One turn sends every row of this set to another row. A few are shown first. Where does it send the rows asked after them?
Z_353: [ 36 -32  -3   3  -2 -14  14 -19  34   2 -12   5 -14  -4   4  -4 -17  16
   6   2   5  36  -9  19   7  -2 -26   9 -19  13 -16  16 -22  29   2]
Z_615: [ -5 -21 -10  39   0 -10 -24 -21  20  25  15  15   6  -6 -13 -12  -9   4
 -15 -27  -4  40 -13  28   5  12  -2   5  -2   2 -16   3   2   4 -11]
Z_130: [ 24 -19 -20  27 -12   4 -13 -30  31  26  43  36   3  21   1 -14  -4  -7
 -10  -5   3   6  -6  15   1  11  -7   8  -8   6 -23  18   1  -3  -2]
Z_386: [ 24 -10 -16  21 -19 -10  18 -15  40 -32  -7  37  -4  12   6  -8  -4  33
 -19  -9   8  39 -16  21   6   5 -18  11 -12   5 -27   9 -13  27   9]
Z_926: [ 27  -2 -29  19   9  -9   2 -18  18 -11  19  23  25   5  16  20 -24  37
  14 -15   9  38 -22  10   0  12   3  -7  -1   1  -6  22  -7   9  -6]
Z_277: [ 21 -29 -10   2   1 -14 -25 -28  39  16  20  41 -16  19   3 -13  -2  16
   3  13 -13  16 -23  24  17  14 -23   0  -6   5 -28   0 -16   1   0]
Z_610: [ 17  -7  -4   1 -27 -11 -14 -32  18  22  -4  19  10   1  -1  -5  -9  19
 -26  -6  10  46 -12  32   0   8 -11  -5 -15  22   1  23  -3  17   3]
Z_95: [ 19  -4 -25  20  19  14 -11 -23  26  22  19  39  -2   8  17  -5   8  18
   2   4   0  26  -1   5   8  21 -22 -23   8   3 -31  13  -3   1   5]
Z_655: [ 19 -44  -6   9  19   2 -10 -24  10 -11   8   4   4  -9  23   1   1  26
  -4   1  -3  13  10  34  -7  24  -2  26   7   3  -4   7 -12  -6   5]
Z_765: [ 29 -31  -3  42  35  -8  -9 -38  24  -7  18  -3  12   1  -1   3  -9  23
   7  -9   0  18  17  29   8   0 -12  20  -1   2 -14  12  -4   6  13]
Z_775: [ 21  -2 -15  24 -29 -11   2 -32  27 -45  11  26  13   8   5  -5  -5   6
 -27   1  12  31 -14  21   5  13 -15   9 -12   3 -31  17 -14  25   2]
Z_557: [ 24 -20 -10  25   5 -22   8 -33   7  -9  15   8  -4   4  17 -27   5  25
  -2   9  19  -9 -10   7 -11  14 -13  21 -27  14 -15  18 -13  13   0]
Z_29: [  8 -18 -17  12  13 -18 -13 -28   6  29  -2  10   4 -11   1  -5   3   7
 -34  -7 -11  32 -10   6  -9  18 -12 -10  -4  -9 -29  11  -9  -9  -1]
Z_228: [ 18 -10   0   0 -20 -14   6 -30  17 -24  45   7  -1  -6   9  -1   1   8
 -10  -3  24  22  -7   7   6   5 -11  31  -9  -6 -24  19  -4  -6  -7]
Z_780: [ 22 -41  -5  21  22 -16  -6 -36   5  -2  21   6  10  21  12   3  -7  52
 -10  -9  -1  11  -3  23   0  12 -10  22 -15  11 -13  29 -11  -9   8]
Z_749: [ 18   6   1   2  -8 -11 -10 -24  33  -1  17  36   2  -2  -7  15  -7  25
 -13 -17   2  45 -17  30   4  -1   0  -5   9 -10   5  -5   1   2  11]
Z_36: [ 22  -2 -10  36  35 -17   0 -31  14 -27  31  14  -2  10   6  -4  -6  26
  13  -4  18  -2 -15   0  -5   9 -10   9   2   3 -15   6 -11  16  -1]
Z_959: [ 30 -27 -14  31  19 -12   0 -14  23 -14   4  22 -15  -9  12 -10 -10  24
  15   2  15   2 -20  28  -9  21   3   7 -13  13  -1  -5 -18  20   1]
Z_196: [ 19  11  -4  -8   1 -19  -8 -44  24   9  17  13   2  10 -15   9  -1  16
 -37  -1  18  42  -1   3   3  -1 -26   7  -2  -5 -20  15   3   7   8]
Z_422: [  6 -21   2  14  13 -29 -13 -30  16  13  14  25  -4  11 -13 -15   4  25
 -14 -23 -15  36 -24   9   7 -10 -11   2  10   0 -27   1  -4 -19  -1]
Z_577: [ 36  -3 -34  15  -8  -8  12 -22  27 -38   0  37  12  15   4   6 -11  20
 -27  -3  16  37 -16   9  -7  12  -4   3   5   9 -29  11 -10  17   3]

Z_749 goes to Z_610
Z_557 goes to Z_36
Now these:
Z_228 goes to Z_926
Z_775 goes to Z_577
Z_615 goes to Z_29
Z_780 goes to Z_765
Z_95 goes to Z_277

